In the rows, zero is written as 128.
The rows below fall into families. The same turns and mirrors carry the whole set onto itself and the rows of a family onto each other. For each named row, which other rows are in its family? Write them in the order they are listed.
These 32 rows form 4 families of 8 rows each.
Z715: [123 114 132 166 138 113 127 117 133 120]
Z677: [136 111 159 127 153  99 156  99 151 154]
Z375: [126 114 129 137 142 123 133 138 129 134]
Z276: [120 114 122 165 130 116 133 103 144 142]
Z809: [120 112 140 146 130 128 148 134 146 147]
Z51: [117 107 121 154 145 121 124 119 132 129]
Z612: [118 116 120 160 148 114 124 124 136 134]
Z443: [130  89 153 142 147  85 150 100 149 153]
Z832: [134 118 137 121 168  91 153 107 140 136]
Z473: [124  97 154 147 159  86 161 102 143 150]
Z184: [121 107 135 139 137 126 135 133 128 130]
Z490: [138 102 141 117 152  97 148  98 144 153]
Z674: [132 108 137 143 129 137 146 116 144 142]
Z613: [132 111 146 146 169  81 133  98 137 137]
Z54: [130 125 139 123 155  84 139  96 141 136]
Z229: [112 113 131 167 135 119 138 119 152 147]
Z518: [130 106 118 153 138 113 124 116 123 132]
Z574: [139 117 155 123 162  91 143 108 134 137]
Z544: [128 104 151 151 160  90 145  91 155 155]
Z59: [132 102 144 124 163  99 161 101 140 153]
Z678: [121 116 140 152 116 122 151 117 144 145]
Z712: [132 124 133 139 136 127 133 122 132 123]
Z859: [113 112 141 148 126 129 146 126 145 140]
Z378: [123 118 138 146 167  77 148 103 146 131]
Z889: [121 112 151 147 150  72 143  99 144 136]
Z609: [123  99 136 170 132 124 137 112 147 138]
Z265: [108 112 127 163 135 125 134 112 150 140]
Z901: [135 100 146 126 159  99 165 109 150 151]
Z368: [129 123 140 125 166  90 152  99 136 140]
Z552: [132 109 138 139 124 118 141 130 123 133]
Z579: [123 100 149 151 159  84 162 103 155 145]
Z512: [120 118 149 147 164  77 152 100 140 136]

Which other rows belong to the same family as Z490? Z276, Z443, Z54, Z518, Z678, Z889, Z552
Which other rows belong to the same family as Z712? Z715, Z677, Z674, Z613, Z574, Z544, Z609
Which other rows belong to the same family as Z375? Z809, Z612, Z832, Z229, Z378, Z901, Z579

The rows below fall into families. The same turns and mirrors carry the whole set onto itself and the rows of a family onto each other. For each named row, which other rows are in its family? Write them in the order they are listed.
These 16 rows form 4 families of 4 rows each.
Z543: [137 117 139 107 130 137 143 115 139 127 116 114]
Z759: [119 143 146 120 130 133 109 153 130 132 125 116]
Z844: [129 133 108 138 122 147 121 137 122 100 133 132]
Z633: [122 140 120 156 126 143 129 138 131 107 134 135]
Z307: [121 138 113 146 128 135 119 135 121 105 146 119]
Z706: [140 117 122 124 123  99 118 112 118 125 131 130]
Z498: [135 121 115 132 118 104 128 115 120 135 133 144]
Z581: [139 110 117 119 126 108 115 116 116 137 137 128]
Z422: [136 118 147 122 120 127 148 115 140 124 114 119]
Z710: [139 119 138 117 110 143 147 120 140 130 131 115]
Z118: [123 147 119 149 126 132 121 138 127 100 131 126]
Z92: [125 137 140 114 135 138 102 149 129 135 134 120]
Z996: [141 112 122 126 137 110 119 120 114 127 135 148]
Z278: [140 117 141 126 122 136 151 114 146 124 118 131]
Z555: [128 144 148 123 137 136 120 150 132 148 137 126]
Z852: [120 139 153 119 130 140 113 152 137 131 128 136]

Which other rows belong to the same family as Z307? Z543, Z498, Z852
Which other rows belong to the same family as Z706? Z759, Z422, Z118
Which other rows belong to the same family as Z996? Z844, Z710, Z555

The rows below fall into families. The same turns and mirrors carry the whole set onto itself and the rows of a family onto each other. For each named row, which other rows are in its family? Write them in the order they are listed.
These 16 rows form 4 families of 4 rows each.
Z15: [106 121 130 146 125 127 147 145  97 119 144 118 148]
Z560: [122 109 122 150 119 128 141 160 112  91 114 135 133]
Z406: [126 102 121 146 121 139 155 156 115  97 116 134 127]
Z207: [112 119 131 138 136 133 157 139 104 126 142 117 149]
Z828: [117 125 160 135 141 128 124 112 124 114 137 107 134]
Z748: [116 102 122 152 119 135 155 157 121 105 113 137 126]
Z174: [114 132 160 139 126 126 122 115 116 111 137 107 141]
Z486: [111 130 161 133 144 133 127 117 133 113 130 107 136]
Z84: [115 104 123 150 122 144 155 161 119  99 118 129 122]
Z28: [129 120 152 143 120 128 117 130 131  83 107 124 126]
Z170: [104 124 135 137 133 141 160 141 111 126 139 113 147]
Z906: [103 120 133 142 131 131 158 137 111 133 139 119 146]
Z12: [131 108 151 144 126 134 122 129 135  86 110 124 113]
Z758: [110 126 161 138 137 126 126 111 132 120 130 111 135]
Z804: [123 109 150 147 126 131 124 130 143  92 104 128 114]
Z635: [122 110 149 145 133 136 122 138 141  86 108 123 112]

Which other rows belong to the same family as Z804? Z748, Z906, Z758
Which other rows belong to the same family as Z15? Z560, Z174, Z28

The rows below fall into families. The same turns and mirrors carry the whole set onto itself and the rows of a family onto each other. For each named row, which other rows are in its family? Write them in the order they are listed.
These 32 rows form 4 families of 8 rows each.
Z846: [120 109 149 156 113 124 142 127 115 131 111 130 121 112 119 131 103 132
 138 138 128 133 138 125 137 130 100]
Z390: [120 137 124 129 135 153 143 141 134 130 116 123 127 116 132  91 105 150
 130 119 122 138 142 110 170 127 151]
Z790: [127 103 136 157 124 133 135 135 128 125 109 126 106 112 129 127 108 144
 136 142 117 144 141 139 140 145 111]
Z944: [114 126 148 130 116 115 138 152 117 117 124 114 139 119 137 107 149 127
 148 110 111 120 125 108 150 154 129]
Z972: [106 110 134 155 123 117 132 141 136 111 107 129 121 112 125 123 109 143
 142 147 114 139 150 119 140 126 105]
Z435: [127  87 139 119 116 118 132 124 137 132 123 132 140  98 123 118 140 137
 139 140 119 140 131 119 130 140  94]
Z362: [132  95 135 131 112 133 139 119 153 154 115 146 129  89 120 102 107 145
 112 138 124 124 141 121 142 133 137]
Z120: [119  94 126 127  88 127 138 119 130 150 111 152 146 124 124 102 105 145
 125 140 123 124 127 113 152 147 138]
Z393: [109 117 134 106 119 141 139 131 118 148 126 130 134  99 129  95 140 164
 113 116 112 141 128 106 172 142 148]
Z821: [112  91 135 153 116 128 136 122 128 120 116 127 121 125 131 128 105 138
 140 137 134 117 126 126 137 135 110]
Z149: [111 125 139 126 142 127 143 135 124 138 130 112 132  86 128 118 149 130
 148 119 134 139 139 114 146 121 114]
Z971: [113 120 157 132 136 114 147 137 118 137 122 113 116  86 138 120 145 128
 135 111 118 132 142 106 145 120 132]
Z33: [110 118 149 141 144 121 147 144 138 136 126 118 135  93 133 124 130 113
 151 111 114 128 143 109 138 130 135]
Z537: [101 119 136 114 126 148 141 144 111 138 118 129 152 111 117  85 136 159
 128 111 107 147 141 111 169 145 132]
Z973: [108 121 142 134 143 117 133 154 134 113 128 118 123  97 145 118 134 131
 141 110 132 124 148 110 151 132 136]
Z194: [121 102 124 142 108 129 128 134 165 146 108 145 129 106 130  95 105 144
 126 128 130 148 151 115 139 126 139]
Z261: [122 100 126 146  87 132 129 127 144 148 109 135 149 124 126  83 115 145
 124 123 107 129 137 112 137 155 129]
Z333: [107 119 139 119 120 140 144 119 128 150 128 110 147  88 127  85 146 153
 122 109 117 138 146 110 164 141 143]
Z32: [133  93 136 134 112 122 139 134 159 151 115 131 135 105 117  95 110 138
 127 129 117 125 162 124 150 125 148]
Z87: [115  99 143 150 102 124 126 145 123 121 118 122 138 101 121 109 138 155
 143 144 108 140 133 117 127 152 101]
Z903: [103 128 145 129 133 155 155 145 123 130 104 125 110 110 122  91 114 150
 125 110 117 138 143 128 159 134 145]
Z932: [121  86 125 136  92 125 131 131 132 146 108 144 141 128 134  87 130 152
 129 132 120 121 140 119 149 146 153]
Z290: [ 97 109 137 142 124 122 139 141 111 130 117 131 141 116 151 116 149 126
 153 114 116 124 122 104 137 152 139]
Z630: [125  95 128 140 116 125 122 135 118 133 121 131 147 112 123 121 131 152
 141 144 107 155 137 123 150 155  98]
Z638: [ 97 117 145 137 116 115 142 134  92 132 125 115 137 119 143 120 140 133
 143 111 118 123 131  98 154 136 133]
Z499: [108 126 140 116 120 141 155 131 122 140 118 117 113 113 125 103  99 146
 116 113 110 130 137 115 172 136 153]
Z78: [121  88 135 119 116 132 136 109 158 139 118 133 137  93 125  98 114 155
 113 137 115 143 156 117 154 133 131]
Z983: [128 122 129 111 118 149 143 143 119 136 114 119 140 104 134  74 129 155
 128 114 108 143 133 105 156 159 142]
Z754: [119  95 139 141 116 118 128 125 108 135 112 142 140  96 129 119 139 147
 131 140 124 142 136 114 135 142  91]
Z607: [117  94 140 137  85 138 142 113 137 134 109 130 132 132 123  96 109 157
 128 136 120 133 120 123 156 145 144]
Z133: [ 98 127 135 126 113 131 159 124 124 135 100 115 118 120 136  93 114 140
 132 111 127 138 135 115 171 133 158]
Z427: [ 98 117 132 136 123 123 152 131  96 126 109 107 127 119 141 110 130 127
 147 111 125 118 124 113 146 149 117]

Which other rows belong to the same family as Z390? Z944, Z972, Z973, Z194, Z261, Z87, Z983
Which other rows belong to the same family as Z290? Z790, Z33, Z537, Z32, Z903, Z932, Z630

